Each path below is one point turned by a fixed rotation once a step. After each direction that follows a path, write how fast that rotation turns it, in degrees a step (0 if it stays still).
Each turn is a multiple of 5 degrees from 10 to 175, or 0.
Each row of a path follows its step; steps can be skipped.

step 0:  -7  -9   7  -3   4 -13   6  -9   3 -12  19 -27   9  17   4  14  10  -6   6  -8   3   0  -9  -6   0   8  -9   7  13  -7
step 1: -14 -17  -7  22  -3 -14  14 -13   2   7   0  -6   6   6  12 -13   8  10  18  -6   8   2  -9   7  -7  13  -1   7   7  -3
step 2:  -7  11  -8  27  15  -1  -1 -15  -8   5  -7   7  14   7  -8  -4  18   1   5  -3  -4   3   6  12   1  -4 -19   7  11  -7
step 3:  14   9 -10   9   7   2   4  -8 -17 -20  11 -10   3  11  -8 -13   6  -5   6  -5  19   4  13   3   6   1 -15  -9   7  11
step 4:   5 -11  -9   0   1  -3  15 -16   1 -30   7  -8  -1   7   1  -1  16   2  -3   3   4 -12  -3   4   4  -1  -7  20 -13  15
step 5: -15   3   1   4  -5   0  14 -13  -7  -9  -3 -20  -2   6  -2  -7   1  -8  10   7 -17  16 -21  10   7   6  -9  17  -5   1
step 6:  -3   0 -10   3  12 -13  15 -11 -10   1 -26  -8  -4  15  -6  -6   1  -5  13 -14  -2  12 -10  -2 -17 -10  -7   0   7   3
step 7:   3  13   4  23  21 -14   9  -6   7 -10 -14 -13   1 -12  -1  -4   7 -12   5 -12   2  -3  15   1  -2   1  -1   1   2  17
step 8: -15  -7  -2   4   7   3  13 -17   1 -28   4 -11  12  -9  -4   2  -7  -1   7  12  -3   3  21   4  -1  -8  -6  -9   5  10
step 9:   5 -19   6   7  -5  12  17  -7   0 -14  -8 -27  19   4 -15   5   0   7  -1  -4   6   8  -4   9  -2  -6  -1   6  -8  -6
Speeds:
 6 -2 -3  0 -3  4  0 -3 -1 -3 -1  3  7 -3 -1 -2  6 -4  3  3  0  2  6 -3  4  1  2 -3 -5 -5
65
-1 -3  2  2 -7  6  7  0  1 -1  1  1 -2  4  2  7  2 -3 -2  3 -1  3  1  1 -3  5  4  2  4  2
85
 2  4 -1 -5  3 -1 -2  5 -1 -5 -3  0 -5  5  3  0  3 -1  1  5 -3  4 -5 -4 -1  4  0  2 -7  0
55
 6  2 -4 -3  5 -1  1  2 -3 -6  5  0  0 -4  0  6 -3  2 -1  0 -2 -1  4  9 -2  4  2 -1  1  0
80

step 0: -10 -12  -5  11 -10   1  -4  -9   5  -7   8 -14  -6   5   0   1  -3   6 -15  11  13  -4  -5  14  10  12  -8   3  -7  -7
step 1:   1  -3 -10   2  -3   8  11 -15 -12   4   4  11  21   8  -3  -1   2  11  -1   0   6  -9  13  -5   4  -5 -10  -2  16   9
step 2:  -2  10  -3 -10  13   3  12   9   8  -4  -9   7   8  16  13   3  -3  14   4   1  -6   2   3   1  -5   2  12 -16 -12  -9
step 3:  -9  -6  -3   1   0  -2 -22  14  -7  -9  -6  -7  -8  -7 -12 -12  -1   1   5  -6   3 -11   9  -3 -13   3   0 -15  -7  -7
step 4:   1  -8  14 -10  -6  -1   0 -27   3  -3   4  -4  -5 -13   0 -15 -11  10  -5   9   5   0   4  14  -2  -6  -4   6  -2  -3
step 5:  12   7  -5   6 -13 -11   8 -12  -1   4   4   4  13   4   6   3  14  -2  13   4  -6 -17  15   1   9   6   8   7  -1  -6
step 6:  -1   3  -1  -1  16   2   0  12   8 -26  -7   9   2   5   7   5  14   1   7   1   9  -3   1   5   8   2  -6  -1 -14  13
step 7: -15  -7  12  -7  -6  14 -19   4  -3  -1  -2  -1   1   6  -8  -6  11   3 -17   1  -5   9  15  -9  -4   7   7  -1  -1   6
step 8:  10   6   3 -10 -21   0  10  -5   0   7  12   4  -7  -6 -10   2  -3   9 -13   9  10  -1  -3   6   2   3  -3 -19  -8  -6
step 9:  -5  -1 -16   5   1   2  13  -2 -14   0 -11  -5  10  -2   6  -2   9  -3   0  15  -9 -17  -1   4   4   2 -17   1  -3 -16
Speeds:
 0  0 -3 -6 -4  4 -4 -4  2  6  0 -5 -4 -3  1 -3  3 -2  0 -1  1 -5 -6 -3  2 -5 -1 -1 -5 -4
80
-4 -3 -6  1  1  2  4  1 -3  1  0 -4  1  4  2 -1 -8  6  0 -3  3 -3 -3  0 -3 -2  2 -4  6 -4
40
-3 -2 -2  2  3 -4  5 -5  0  1  6 -6  3  3  0  1  3 -2  1 -6 -4 -1  2  4  5 -3 -3 -1 -4  5
80
 2  0  0 -1 -5  1  3 -2 -2 -6 -3  2 -4  2  5 -4 -1  1  1  1 -5  2 -5  3 -3 -4 -4 -4  1  9
155
 1  2 -1  2  2  2 -1  3  2  6  1 -1 -3 -4 -1  2 -6 -1  4 -4 -6  5 -6 -2  5  2 -1  5  4  3
0
 1  2 -1 -3  1 -8  1 -2 -1 -4 -2 -8  0 -8  1 -2  1 -1  3  2  0 -1 -1  3 -3  2  5  4  4  1
60

step 0:   0  21  -5  -1   9 -19  12  -1   3  -5   6  -9  -7  -3   1   7  16  11 -20  -7  -7  -3 -18  -4   1   0   1 -17   3   7
step 1:  -2  10   2  -3  12  -2 -10 -15 -11 -12   3  19  17   3  -4  -1   8  -7 -13 -10 -12  17   2  -1  10   2  -9  15  -6  10
step 2:  -1  16  -1 -14  -6   6   1  18 -11   2   7  -3   5  -6  16   7 -12 -22  -7   5 -13  -4  11   4  -3 -11 -19  -2   4  -1
step 3:   4  19 -22  -2 -10  -1   2   7  12   8  -5   1   3  -1  -6   2   4  13   8 -21   1  -7   0   8   1  -9  -7  19   3 -15
step 4:  -3  -4  -2 -11  22  -8   0   1   4  18 -20   3  20 -13  13  -7  13   4  -2  -4  -5   3  -2  -9   2  -3   3 -11   7 -12
step 5:  10   9   2  -2  17 -14   8   5  -5  -4  15   6  -6   8   6 -13   2   5 -19  -3   5  -3  -7  11  13 -21   0 -11 -13   3
step 6: -13  14  -6  -5  -2 -20   0 -12  -2 -12 -11  21  -1   4  -8  17   0 -12  -8   0   1   2   1  -9   7  -6 -19   2   6   9
step 7:   5  26  -6  -4  -7  11   2   1  11  -4   6 -11  14 -21   5   4   6 -23  -9   1 -14   7  -1  -3   3   0   1   3  -5  -2
step 8:   1   3 -16   0   6   4 -11  15  -9   1   5  10  13  -3 -10  -4   0   6  -5 -24 -18  -8   0  15 -13  -6  -6   1  10 -11
step 9:   2   5   4 -17   7 -19   1  -4  -6  16 -13  -6   0   0  26   6  13  11  -3  -7  -6  -9  13   9   8   3 -10   2   0  -8
Speeds:
 0  3  4  6  0 -3 -7  1  0 -2 -6  0  4  1  1  0  3  0  1  0  3  2 12 -3  0  1  0 -3  2  1
145
 2  2 -4  3 -3  0  4  8  1 -6  1  2  1  7  1 -4  0  3 -1  2  0 -3 -1  4 -4  2 -4 -6  2  2
130
 1  1  2  3 -2 -1 -5 -2  4 -6 -1  4 -5 -1 -3  3  4 -6 -5  2 -6 -1 -4  1  1  0  4 -3  1  6
60
-1 -3  5  2  2 -4 -3 -2  2  4  1 -3  1  1 -1 -2  4  6 -5  4  4 -1 -7 -1  4 -2 -7 -3 -1  0
70
